128 stands for zero in the data rows.
Each row below has a hidden score, from 0 to 20, with 10 about the middle. What is it?
[149  98 108 181 137  76 158  97 109 195 148 148] 14
[128 146 151 114 164  94 138 100 140 123 149 162] 20
[163 127 127 122 131 122 137 117 157 160 120 122] 16
[139 116 130 125  89 166 102 138  97 131 105  99] 2
[143 177 124 147 164  80 120 108 113 145 134 154] 20
[104 125 122  91 147 163 138 115 127  99 140 146] 5
[107 203 175 117 162  97 121 155 104 160 143 126] 18
[190  85 109 165  84 164 129 147 138 126 115 152] 4
[139 127 124 125 131 139 121 106 143  92 149 157] 14
[211  46 126 157  59 139 170  82 144 114 100 181] 8
[119 122  79 156 167  70 140 112 152 137 134 161] 16
[197  35  95 159  84 140 136  61  97 139 106 188] 3
[ 87 220 150 137 144 120  99 149  96 150 154  82] 16
[129 110 100 136 113 105 133 120 132 155 144 140] 9
[135 125 129 176  95  95 140 105  83 149 107 132] 10
[142 139 121 158  89  92 157 105 120 172 139 164] 13
[113 114 140 171 136  78 153 120 107 152 115 100] 14
[120 133  89 171 183  90 116 108 121 164 139 122] 16
[144 123 125 114 165  88 163 123 130 184 127 125] 15
[ 76 129 119 109 174 110  85 125 126 104 125 117] 12
[134 130 137 134  91 121 134 137 123 134 123 139] 9
[104 202 146 157 163 112  56 124  92 168 138  64] 20
[114 115 116  69 151 186 125 146 121 102 128 150] 0
[165 129 134 133 109 172 143 149 112 132 133 116] 6
[191  95 117 159 108 154 113 134 118 157 103 116] 7
[ 76 180 150  90  95 169 129 218 124 123 110  87] 0
[141  89 124 152 164  83 162  79  96 121 142 123] 17
[139  61 123  82  97 134 131 115 172  92  91 159] 5
[118  97 132  64 182 139 112  97 179  66 106 127] 15
[122 108 128 160 110  68 156  89 114 162 118 163] 13
[149 123 105 153  62 132 108 163 148 166 129 112] 6
[128 149 129 147  79 152 113 147  97 172 136  90] 4
[121 107  85 171 131  83 182  79 136 189 138 145] 12
[136  82  91 149 152 142 102 150 115 146 121  87] 4
[ 83 144 147 166 169  54 106 116 128 123 141 137] 20
[123  98 105 133 153 100 147 101 144 105  89 104] 13
[131 150 128 158 138 178 105 177 116 166 156  93] 6
[134 141 119 109  95 166 158 145 140  92 130  51] 7
[167 184 112 202 162 147 107 123 104 148 142 130] 17
[ 92 160 139 165 126  99 144 179 143 169 160 119] 12
[127 130 146  94 183 150 106 142 106  95 109 138] 9
[ 99 131 134  99 153 148 102 112 132 113 120 135] 9
[ 98 119 109  75  58 155 120 135 167  54 102 123] 1
[143 130 155  95 131 173  69 164 130 122 134 156] 7
[171 154 113 197 134 170 106 133 111 173 150  90] 12
[111 101  82 133 155 100 134 104 164 151 138 142] 12
[ 66 172 115  82 117 156 142 164 130  62 139  85] 3
[130 100 137 131 153 111  91 106 161 134 130 176] 16
[152 139 103 175 102  83 160  94 122 184 128 150] 15
[ 99 144 116 108 149 164 106 144 128 149 106  95] 4
[ 75 147 122 134 112 138 113 100 126  82 127  80] 10
[159  87 120 135 122 140 119 149 158 118 120 128] 9
[136 148 141  82 122 140 137 113 102  99 124 120] 10
[ 86 123 106 108  79 145 201 173 107 107 111 138] 0
[184 130 142 136 134 156 146  93 109 101 144 208] 13
[146 125 143 138 156 113 137 139 133 140 151 180] 15
[146 166 126 149 110 112 114 158  95 154 167 150] 12
[134 152 102 130 209 126  64 154 133 133 136  80] 18
[100 109 120 104 174 111 157 182 169 157 172 142] 9
[103 161 129 143 140 151 117  73  71  97 134  71] 12
[ 81 151 155  94 118 154 184 178 149 150 164 158] 2
[117 108 137 124  97 166 161 150 125 100 108  65] 2
[112 179 163 133  80 157 102 147  97 123 110 106] 6
[116 125 146  89 113 105 159 144 125 122 138 194] 7
[116 126 141 100 133 177 109 158 136 137 124 145] 3
[114 161 165  55 102 168 101 172 133  86 121 134] 5
[110 124 113 127 199  95 101  87 179 119 126 122] 20
[135  89 119 113 165  66  97  95 129 102 119 162] 18
[119 153 142 122 206  84 118  89 136 139 148 169] 20
[131 165 100 197 142  85 135 139 102 201 124  82] 15
[147 129 126  89 152 119 153 172 175 178 160 118] 13
[133  91 105 127 126 169 178  72 145 100 101 101] 6
[135  91 149 142 119 120 139 117  95 137 114 140] 7
[125 180 173 111 174 139  84 177 150 140 149  98] 19
[141 135 153 101 104 155 102 189 112 139 117 136] 3
[113 128 126 135 120 140 109 177 169 116 145 147] 8
[142 159 105 146 148 100 115 121 109 186 141  99] 16
[131 135 136 136 125 144 149 153 153 157 132  86] 10
[178 147 113 144 118 161 133 104 107 154 126 204] 8
[106 147 145 122  78 157 109 198 142 137 131 107] 2
[200  71 109 127 102 171 121 119 152  95  97 145] 7
[156  87  95 159 115  64 145  80 146 179 127 122] 17
[137 125 139 144 118 143  90  77 134  83 109  75] 17
[102 116 110 161 121 147 126 140 108 128 112  78] 3
[148 164 159 117 111 140 112 159 120 119 122 118] 12
[134 130 145 156  75 102 140 126 123 188 122 161] 9
[108 169 127 124 152 116 104 107 128 123 123 130] 16
[124 120 118 161  66 105 155  99  83 144 136 156] 5
[133 105 143 100 111 152 123 141 135 108 117 178] 4
[112 131 128 125 109 139  90 104 148  83 108  99] 13
[150  84  99 189 133 112 135  62 125 131 125 136] 15
[111 138 161  90 153 117 123 111 142 102  97 112] 16
[118 122 102 148 164  48 102  69 130 180 120 118] 20
[134 180 174  80 162 143  83 173 133 130 130 140] 15
[116 105 144  48 180 147  46 105 150  43  93 113] 15
[146 103  90 157 181  81 136  91 137 176 156 171] 18
[113 105 135 131  89 167 139 157 168 118 122 117] 3
[118 121 143 100 140 135 180 106 104 124 134 156] 7
[117 153 118 111 140 100 124 118 145 119 125 135] 16
[ 92 119  96  85 178 167 123 142 139  85 168 139] 5
[177 115 123 155 139 122 137  83 124 135 125 138] 17
[ 73 154 155 144 175  50 111 149 114 153 149  85] 20
[129 146 151  98 108 167 123 206  98 106 125 111] 0
[197 134 120 115 107 209 101 103  80  71 141 140] 6
[116  98 139  58 161 140 163 128 139 114 131 167] 6
[128 122 116 152 125 126 119 121 110 143 133 151] 8
[133  87 121 128 143 138 157  81 101 122 116 134] 7
[ 88 153 126 100 160 181 114 153 160  89 109  93] 7
[101 136 128 158 195 103 107 122 144 155 153 104] 20
[125  97 118  82  80 165 127 135 140  80  72 107] 0
[112 104 108  76 125 174 134 131 185 123  99 119] 3
[136  97  98 101 123 148 136 139 171 107  90 117] 5
[ 95 163 141 118 128 118  99 168 143 145 174  75] 14
[137 174 103 166 104 124 117 156  97 175 149 135] 8
[139  88 124 154 120  69 143  60 114 101 144 141] 19
[115 134 158  95 100  89 129 183 130 148 123 132] 9
[164  94  94 133 156 110 135 114 142 143 133 188] 12
[150 174 162 110 107 159 116 134 121 113 122 108] 13
[ 97 136 133 157 147 105 138 129 120 148 180 169] 13
[142 137 132 165  99 188  80 136 104 156 135 114] 4
[120 129 126 101 132 148  97 153 151  89  92  70] 9
[103 120 137 129 129 101 128 117 115 127 158 159] 11
[ 98 180 158  74 165 166 112 191 151  69 143 116] 11
[149  87 120 115 192  83 116  67 141 111 129 131] 20
[ 77 132 118  91 151 130 116 149 154 123 120 111] 7
[112 150 109 146 183 124 164 113 131 138 162 121] 15
[125 130 129 107 121 160 139  84  80  78 112 115] 6
[120 139 135 114 107 160  87 192 155  96 134  78] 8
[ 78 156  98 117 106 135 122 136 119 112 115  82] 4
[179 174 112 160 162 165  99 144 118 170 173 111] 16
[141 122 122 141 172 142 191 101 138 141 145 156] 13
[145 138  95 163 125 135 138 135 100 151 139  48] 9
[140 144 147 136 153 123 114 154 128 152 142 119] 15
[135  84 151 136 135  86 202 116 108 139 131 136] 11
[127  94 142  75 153 130 175  78  98  65 126 141] 10
[189 105 102 159  57 160 121 121 108 123 112 161] 3
[112 117 171  95 108 126 155 125 109  72  93 123] 8
[130 159 164 125 120 130 103 173 136 120 121 112] 13
[104  97 137  61 136 129 120 128 144  69 114 170] 7
[110 190 138 190 187  23 113 100 133 181 175 124] 20
[173 135 128 197 128 175 125 109  72 153 152 163] 8
[ 88  94 152 102  94 106 182  96  98  65 108 188] 3
[122 146 111 150  80 137 123 175 151 147 131  61] 7
[116 169 134 148 186  92 114 147 145 144 169 154] 20
[182  99 111 161  70 177 111 135 131 160 135 111] 4
[167  98 109 157 112 138 103  98 146 133 124  98] 14
[118 104 157 133 115  79  99 119 140 136 133 181] 15
[ 72 205 153 113 208  70  68 131 145 138 148  87] 20
[142  82  96 147 124 129 149  99 101 149 123 130] 5
[136 137 153 124 124 138 145 149 124 128 142 118] 11
[133 127 129 170 133  84  97  97  96 148  86 119] 15
[120 167  98 130 154  99  82 150 137 176 130 106] 15
[129  96 132 127 101 129 166  92 121  96 122 102] 9
[115 139 123 126 126 152 180 153 128 147 135 115] 4
[ 99  85 100 137  91 123 129 128 147 125  98 146] 1
[148  86 131 152 108 122  91 133 117 187 124  78] 9
[138  96 128 118 132 126 155 129 111 124 110 147] 6
[109 116 150 121 127  86 158 102 109  99 145 154] 14
[128 151 115 175 141 105  78  99 103 132 134 155] 16
[191 124 101 195 112 128 121  87  72 110 137 155] 13
[128 154 151 145 141  94 106 128 109 155 117  69] 18
[169 113 139 159  99 149 145 104 115 162 127 137] 10
[ 69 162 137 100 104 120 160 135 120  92 127 138] 6
[ 91  77 110 123 102  97 168  93  97 161 140 161] 1
[126 118 118 111  83 171  84 139 149 129 105  88] 4
[129  92 154 100 134 112 186  35 156  83 110  99] 20
[189  76 114 152  80 157 127 154 121 139  94 135] 1
[132 122 130  74  99 121 149 128 145  98 131 171] 8
[211  75  99 178 103 142 109 107 144 146 151 173] 13
[124 133 135 134 112 144 125 134  81 144 120 119] 4
[145 125 159  93 137 111 170 142 132 172 148 182] 11
[149 122 140 127 114 149 130 182 113 168 124 107] 4
[114 112 118 150 170 122 100 125 132 171 121  99] 12
[ 86 127 109 115 101 117 112 175 142 138 110 111] 2
[106 115 123  96 114 133 158 127 143  89 107 155] 5
[ 98 148 129  73 169 154  75 163 158 135 164 110] 11
[150 165 129 139 111 137  30 169 132 112 110 111] 14
[108  45 106 144 154  80 125  83 142 161 128 154] 11
[120 126 161  98 145 141 123 138 145 102 132 132] 12
[141 192 136 143 177 149  84 136  95 124 158 113] 17
[158 131 175  78 140  95 114 152  92 100 139 148] 16
[ 96  92 138 100 183 138  67 104 122  85 118  94] 12
[132 152 132 159 119 124  97 125 127 160 145 166] 13
[176  84  97 161 113 154 119 155 107 145  98 139] 1
[125  95  93  90 205 150 110  89 101  92 126 142] 8
[144 164 156  91 139 150 122 145 101  98 138 102] 12
[118 131 105 138 113 148 146 134 118 151 130 124] 3
[ 94 169 130 139 124 125 100 215 150 168 180  97] 10
[107 174 137  67 110 173 108 183 156 123  97 175] 1
[ 99 130 113 109 119 103 185  90 135 126 128  92] 11
[106  80 109 149 165  70 153 108 108 150 115 168] 9
[206  65 111 182 111 125 110 134 128 203 118 131] 10
[136 212 130 106 115 131  79 174 144 118 118 121] 15
[132 131 107  98 169 149 116 152 112 107 155 100] 9
[130 137 166 119 141 101 196 115 117 124 116 159] 14
[147  95  98  93  58 156 189 132 145 112 114 115] 0
[ 66 172 157  76 123 158 129 210 148 142 116  73] 2
[114 155 132  60 147 150  94 133 137  74 134 101] 12
[160 168 141 173 161 146 109 153 108 180 169  92] 17
[ 86 136 140  53 142 149 129 128 146 104 126 120] 7
[134 175 137 119 162 126 104 163 143 184 162 102] 17
[173 158 100 148 138 150 131 119 106 158 158 184] 11
[124 181 190 145 181 128 107 170 151 108 171 124] 20
[138 136 140 159 144 100 108  98  96 141 149 144] 18
[103 115 105  85 106 118 179 129 133 123  75 132] 1
[114 119 112 136 103 125 157 133 138 138 117 159] 4
[ 93 166 157  87 109 162 124 145 132  90 131 123] 7
[ 95 195 149 140  91 115  97 147 139 105 133  61] 17
[ 95 137 116  88 135 174  98 162 142 128 115 133] 1
[151 208 168 117 115 129  49 161 110 114 130 108] 19
[126 155 118 164 162  86 143  89 139 127 133 131] 20
[109 171 162 146 129 119 103 162 125 142 149  88] 16
[152 138 116 141 105 142 136 192 131 177 140 103] 5
[145 115 123 103 143 132 129 117 157 115 133 134] 14
[139 133 125 130 123 145 156 163 139 154 181 135] 8
[106 130 109 141 188 120 101 114 106 138 133 102] 13
[125 132 140  78 157 145  74 170 148  98  91 141] 9
[114  82 130  98 158 136 109 112 175 102 116 197] 10
[126 161 130 159 121  75  97 142 128 190 140  74] 19
[118 189 162  97 101 125 139 187  89 105 124 150] 6
